In the data rows, the value 128 means zero.
Some points:
[128  72 153 176 121 152 116 159 172  88 129  54 147 166 126 146 143 127
  97 107 146 129 178 162 122 124 117 151 158 120 122 137 114 104 127 132
  96 129  85]
[106 146 190 157 162 182 179 104 112  81 164 132 152  72 139 142 176 105
 148 167 196 165 130  82 174 209 155 140 154 185 162  78 171 129  77 141
 123 128 130]
[139 134 117 185 109 165 198 153 139 107 102 169 108 159 102 116 124 153
 139 125 125  76 138 176 119 149 133 192 128  52 120  54 166  94 148 181
 104 110 106]
[122  88 118 137  81 106 176 112  78 160 156 109 113 146  76 139 115 135
 104 122 125 112  77  91 121  92 140 117 111 153 205 179 109  66 126 139
 177  67 114]
[154 168 114 143 144 101 226 145 143 146 184 142 116 157  94  73  99 131
 119  76 111  99 109 129 136 134  92 147 139 131  60 134 114 161  97 114
 161 117 172]
[135 144 183 137 156 180 105  75 108 154 105 120 136 132  62  75 109  75
 135 106 113  87  89 165 188 134 128 143 112 130 133 146  99  96 127 131
 100 151 142]
[126 120 159  69 150 136 179  97 187 187 162 141 110 105 128 192 168  70
 195 143  99  98 133 158 107  90 155 128 126 157 187 166 114 133 114 104
 157  79  81]
[ 96 123 106 126 158 131 120 130 104 123 110  75 135 130 105 112 107 114
 107 107 101 137 130 126  88 165 145  80 146  86 113 118 124 161 133 111
 106 139 124]
[103 148  24 145 132 145 117 118 181 129 112 124  68  61 118 139 116 181
 100 132 163 192 116 139 123 101 196 104 178 146  86 123  98 120 101 167
 145  90 101]
[103  87  98 135 139  78 102 179 146 148 167 167 168 101 117 119  96 147
 182 136 147 128  95 151 166 102 108 132  86 133 122  71 141 143  94 136
 104 158 165]
[115 202 104 173  77  92 135 119 152 152 113 137 140 141 133 147  58  79
 181 121 146 155 180 106 147 111 125 144 195 180 117 134 149 143 133 149
  99  77  91]
[136 131 168  97 127 176 111 138 147 147 106 146 117 125 105  94 134  92
 120  86 169 159 174 158 112 104 142  92  91 111 116 138 119 144 103 141
 107 142 111]
[ 66 141 153 137 118 134 106 103 103 135 120  87 156 114 173 151 119  85
 146 176 101  94 136 143 149  96 163 139 113 148 125  63  62 141 184 168
 162 149 135]
[148 157 110 147 140  50 104 159 152 125 150 103  71  95 112 150 126 130
 123  62 127  93  94 130 191 207 105 129  93 110 115 111  81  67  88 125
 182 108 120]
[ 71 164 115 110 151 117 132 182 108  39 202 165 103 188 112 125 109 125
 129 144 144  93  77 154 181  67 184 119 127 162 151 183 132 155 137  89
  48 100 121]
[ 94  81 124 119 120  55 149 155 112  74 110 128 128 109  99 172 153  63
 153 159 161 145 166  76  96 122  98 183 158 106 102 115 104 142 136  68
 144 175  81]
[127 103  70 137  93 110 125  53 144  45 118 187 136  54 133 131 162 117
 145 108 117  43  86 133  85 224 104  64  97 174 136  82 142 172 134 111
  94 125 119]
[154 173 180 138 146 107  94 111 158 160 203 141 128 116 162 133 103 149
 156 154  54 112 106  83  91 110 107 143 142 121 138 112 120 107 125  76
  92 147 146]
[168  98 166 109  89 158 154 136  70  96 191 165 132  83 144 157 112 211
 184 101 166 148 173 130 128 126  93 101 127  87 154 181  66 128 150 137
 107 169 118]
[134 159  96 126 132 194 123  79 161 121 112  80  66 122  69 115 172 152
 183 160 139 140 185  32 133 122 121 104 146 129 107 135 131 107 111 106
  99 117 162]
[140 137 123 159 169 155 100 117 120  70 122 142  90 142 160  92  71 123
 150  93 184 148 147 126  61  96 163 151  99 153 155 128 151 101 106  66
 159 149 152]
[166 114 175 116 138  89  71 147 112 155 127  92 132  97 113  85 131 139
  94 125 188 141 194 119  78 159 120 153 109 135 100 149  73 163  88 146
  75  61 147]
[127 171 112 137 142 138 102 137 132 135 123 156  83 142 117 128 128 183
 137 153 166 120 134 150  78  91 105 100 143 147  92 146 121 141 111 128
 186 135  75]
[177 131 193 123 135 118 192  84 129 133  61  97 185  99 169 138 130 168
 115  92 168  87 104  73 117  93 168 139 159 160 127 157 200 108 105 131
 114 149 117]
[150 119 138  90  95 161 126 147 105 176 147 206  94 138 129 162 131 128
 116 124 108 112 103  79  91 113 182 131 138 103 103 141 124 148  98 149
 115 146 183]
[109  89 165 100 221 134 144  89 114  95 147 140 119 150 118 156 146 134
  93  78  80 117 164 135 118 130 130 109 164 140  58  86 174 104 124  99
 135  60 151]
[159 172 132  65  99 142 121 137 181  83 153 127 138 156 115 167 133  82
 105 129 169 202 143 106 115 150 110 161 115  98 162 128 133  96 177 151
 121 129 207]
[ 59 144 137 101 108 103 110 112 123 155  94 172 144 137 165  81 141 106
 108  52 131 125  65 108 135 129 143 195 175 155 174 140  84 139 136 139
 133 140 155]
[121 120 165 125 121 109 120 129  72 162 129 105  96 193 144 115  98 127
 135 114 231 140 133 103 114 137 129  76  87  94 154  35 153 160 152 128
 132  89  98]
[110  95  85 135 187 113 203 181 138 123  89 185 148 151 128 140 133  98
 106 126  72 141 159  66 137 143 133 133  47 131 117 140  97  99 162 113
 109 172  87]
[164 156 177 150 138 114 108 142 140 131 113 129 166 127 144 118 153 140
 175 173 174 106 142 176 120 148 147 104 122  87  87 125  81  63 123 131
 137 116 128]
[ 82  95 158 148 100 108 131 162 145 116  83 123 139 132  83 134 114 105
 103 172  87 157 108 149 141 139  94  34 167 158  65 145 130 113 144 143
 136 108 171]
[142 150 137 128 108 156 117 126  94 139 151 134 105 128 147 189  90 108
  52 155  66 116 139 123  95 126 153 116 131 151 135 159  98 101  53 129
  95 153 117]
[148 128 146 118 136 164  67 163 139 111 122 130 175 170 122  89 142 125
 168 148  83  94 108  99 153 156 183 139 142 121 141 139 115 140  97 148
 123 149 131]
[168  43  95 103 137 132 164 145 105 133 113 145 110 150 137  95  86 137
 154 172 123  75 103 107 130 123  89 136 200 175 107 142 117 104 133 153
 133  93 145]
[247 121 140 137 100  89  82 105 129  96  66 154 117 103 116 135  85 127
 106 128 110 131 173 140 167  83 132 160  80 142 203 136 131 161 111  96
 123  71 139]
[129 107 178 111  66  79 123 121 206 122 137 105  81 175  98 104 196 164
 127 116  81  93 172 138 134 126 209 129 141 151 171 121 148 137 182 128
 162 114 121]
[157 118 101  72 154 104 129 182 158 128  47  78 152 126 158 172  68 171
 164 159 115 133  47 131 122 168 119 116 156  76 155 119 126 166  98 108
 139 103 111]
[ 65  88 221 178  96 116 114  73 148 131 109 119 102  88  75 134  89 161
 109 180  93 150  72 121 161 126 199 171  60  70 120 197 145 161 178 103
 134 103 141]
[ 78 104 119  84 146 137 126  90 107 123  78 163 154 172  88 213 145 182
 176 141 117 167 133 184  93 175 118 142 119 186 124 113 177  86  93 139
 161 124 140]
[156 147  82 152 187  78 149 103 108 131 131 178 112 135 194 131 184 129
  89 149  93 194 117 143 147 156 109 148 143  69 130 162 155 154 159 142
 129 122 115]
[ 69 118 140 133 172 135 108 100 150  92 150 126 107 129 163 122 120 132
  50 154 156 116 122 136 106 119  45 146 167  97 169 135 154 121 171 161
 146 124 143]
[ 92 177  62 181 148 135 116 129 106 198  76 120  91 152 177 169 174 146
 120 150 191 107 180 133 150 134 111 111 113 124 148 217 120 135 125  76
 143 164 200]
[124 114 146 191 132 142 154 193 109 123 114 113 114 104 124 127 145  81
 156 118  62 116 158 171 100 132 105 114 134  90 169 145 193 188 110 177
 163 168 164]
[123 121 117 142 171  96 159 117 156 159 151 120 130 162  91 123 135 125
 131  80 150 116 100 111 108 155  84 135  75  80 145 106 126 229  83 127
 131 134 102]
[ 76  97  89 160 111 109 133 151 108 136 126 166 208  84 134  85 120 129
 163 111 121 140 197 143 168 106 141  49 132  76 150  97 145  90 152  85
 155 124 152]
[115 145  97 140 132 141 158 151 139 122 125 114 106 111 184 117  99 116
 188  77  83 151  90 135  62 117  82 112 139 116 116 162 133  78 179 119
  74 120  99]
[121 107  92  85 117  90 117 128 112 147 172  95 153 147  96 158 178 108
 114  89 158  83 127 172 145  75 187 150 166  88 122 121 138  77 119 134
  85 177 132]
[179  80 164  73 171  92 162 179 128 134  74 116  29  88 158 122 149 135
 126 137 110 160  91 110 192 118 101 120 108 181  78 108 124 114 148 150
 128 166 119]
[ 92  74  90 148 134 111 116 109 176 157 101  98  99 127  90 139 117 159
 127 152 136 157  98 138 127  75  74 117 145 155 158  87 104 143 109 151
  94 152 145]
[132 189 155 100 112 142  85 173 100 108 120 118 149 147  98 110 167 125
 124 129  83 122 115 117 145 121 140  92 133 138 162 131 156 115 116 137
 179 191  91]
[160 134 153 123 119 143 107 141 107 180 159 154 129 116 152 169  75 160
 113 121 163  58 130 112 140 135 112 149 154 144  89 122 182 135 187 142
 120 149  81]
[ 87 102  92  87 128 175 110 118 209 128 125 160 163 124 142  90 130 103
  60 151 188 120 140  97 155 123  48 132 111 117 113 175 132 122 110 128
 195 112 134]
[ 88  92 104 157 137 115  84 112  96 169 136 138 101 142 144  99 130 132
 166 109 121 180 150 106 149 144 132 142 104 111 133 108 146 127  97 153
  97 116  57]
[168 141  95 105 118 130 112  73 111  77 152  89 146 139 141 160  92 113
 163  87 113 129 153  93 144 106 152 110 116 121  94 176 131 164 141 208
 142 133 139]
[201 107 169 150  49 134 112  71 109  95 118 158 120 194 151  98 126  85
 128 129 119 170  97 168 143 115 132  75 177  59 104 119 103 130 107  73
 159 180 104]
[187 174 132 151 155  82  84 131 174 144 140 173 197 119 103 126 164 108
  81 149 166 167 120 111  99 107 117 105  92 140 161 130 150  99 170 186
 130 136 140]
[108 140 121  97 112 165 147 120 116 139 111  90 148  76 139  65 153  93
 109 158 109  79 121 152  63 101 195 158  99 115 106  84  84 127 163 115
 139 114 128]
[150 135 119 147  86 203 138 166 114 127 145  93 175 139 177 168 177 169
 117  71 106 149  63 108 140  94 103 150  92 174  92  90 110 158 160  74
 105  90 128]
[190 138 111 165 179 190 135 103 115 150 197 129 185 123 131 134  93 144
 133 158 103 167 128 137 120 140 158 135 131 198 133  96  72 159 162 119
 171 155 149]
[110 144 109  78 116 109 179 145 120 146 113  93 135 121 106  76  95 167
  88 138  93 162 164 163 144 145 125 140 105 123 101 112 194  99 120 111
 121 162 122]
[ 74 112  99 112  61 111 151 114 152 140 146  85 140 136 215  93 111 151
 111 168 128 120 189 160 163 222 133 107  87 142 133 146 125 145  99 119
  87 163 165]
[150 128  93 134  79 156 100 148  50 118 187  89 153 123 162 134 179 100
 149 149 114 146  81 133  97 101  95 175  92 151  94 133 183 112 101 145
 156  86 130]
[150 131 114 135 125 172  85 163 126 158 110 112 123  97  69 124 122 107
  84 125 159 137 143 185 132 194 124 143 176 140 147 152 152 139 176  83
 111 128 103]
[ 94 226 128  94 125 132 120  89  56 108 116 124 149 134 147 106 170 154
  89 139  98 111 130 129 165  85  78 162 151 117 154 100  72 156 140 152
 133 114 140]
Along one direction, these points spread out more than along any other. How far along it is each point below, from 0 to 99? The average is 50, and the first point in the table lies past the average. One standard deviation of the points above along it is 16.
[123 121 117 142 171  96 159 117 156 159 151 120 130 162  91 123 135 125
 131  80 150 116 100 111 108 155  84 135  75  80 145 106 126 229  83 127
 131 134 102] >> 69
[ 87 102  92  87 128 175 110 118 209 128 125 160 163 124 142  90 130 103
  60 151 188 120 140  97 155 123  48 132 111 117 113 175 132 122 110 128
 195 112 134] >> 73
[247 121 140 137 100  89  82 105 129  96  66 154 117 103 116 135  85 127
 106 128 110 131 173 140 167  83 132 160  80 142 203 136 131 161 111  96
 123  71 139] >> 34
[108 140 121  97 112 165 147 120 116 139 111  90 148  76 139  65 153  93
 109 158 109  79 121 152  63 101 195 158  99 115 106  84  84 127 163 115
 139 114 128] >> 29
[160 134 153 123 119 143 107 141 107 180 159 154 129 116 152 169  75 160
 113 121 163  58 130 112 140 135 112 149 154 144  89 122 182 135 187 142
 120 149  81] >> 42
[ 65  88 221 178  96 116 114  73 148 131 109 119 102  88  75 134  89 161
 109 180  93 150  72 121 161 126 199 171  60  70 120 197 145 161 178 103
 134 103 141] >> 33
[115 202 104 173  77  92 135 119 152 152 113 137 140 141 133 147  58  79
 181 121 146 155 180 106 147 111 125 144 195 180 117 134 149 143 133 149
  99  77  91] >> 54
[128  72 153 176 121 152 116 159 172  88 129  54 147 166 126 146 143 127
  97 107 146 129 178 162 122 124 117 151 158 120 122 137 114 104 127 132
  96 129  85] >> 56
[168  43  95 103 137 132 164 145 105 133 113 145 110 150 137  95  86 137
 154 172 123  75 103 107 130 123  89 136 200 175 107 142 117 104 133 153
 133  93 145] >> 58
[150 131 114 135 125 172  85 163 126 158 110 112 123  97  69 124 122 107
  84 125 159 137 143 185 132 194 124 143 176 140 147 152 152 139 176  83
 111 128 103] >> 58
[121 120 165 125 121 109 120 129  72 162 129 105  96 193 144 115  98 127
 135 114 231 140 133 103 114 137 129  76  87  94 154  35 153 160 152 128
 132  89  98] >> 59
[134 159  96 126 132 194 123  79 161 121 112  80  66 122  69 115 172 152
 183 160 139 140 185  32 133 122 121 104 146 129 107 135 131 107 111 106
  99 117 162] >> 56
[106 146 190 157 162 182 179 104 112  81 164 132 152  72 139 142 176 105
 148 167 196 165 130  82 174 209 155 140 154 185 162  78 171 129  77 141
 123 128 130] >> 48
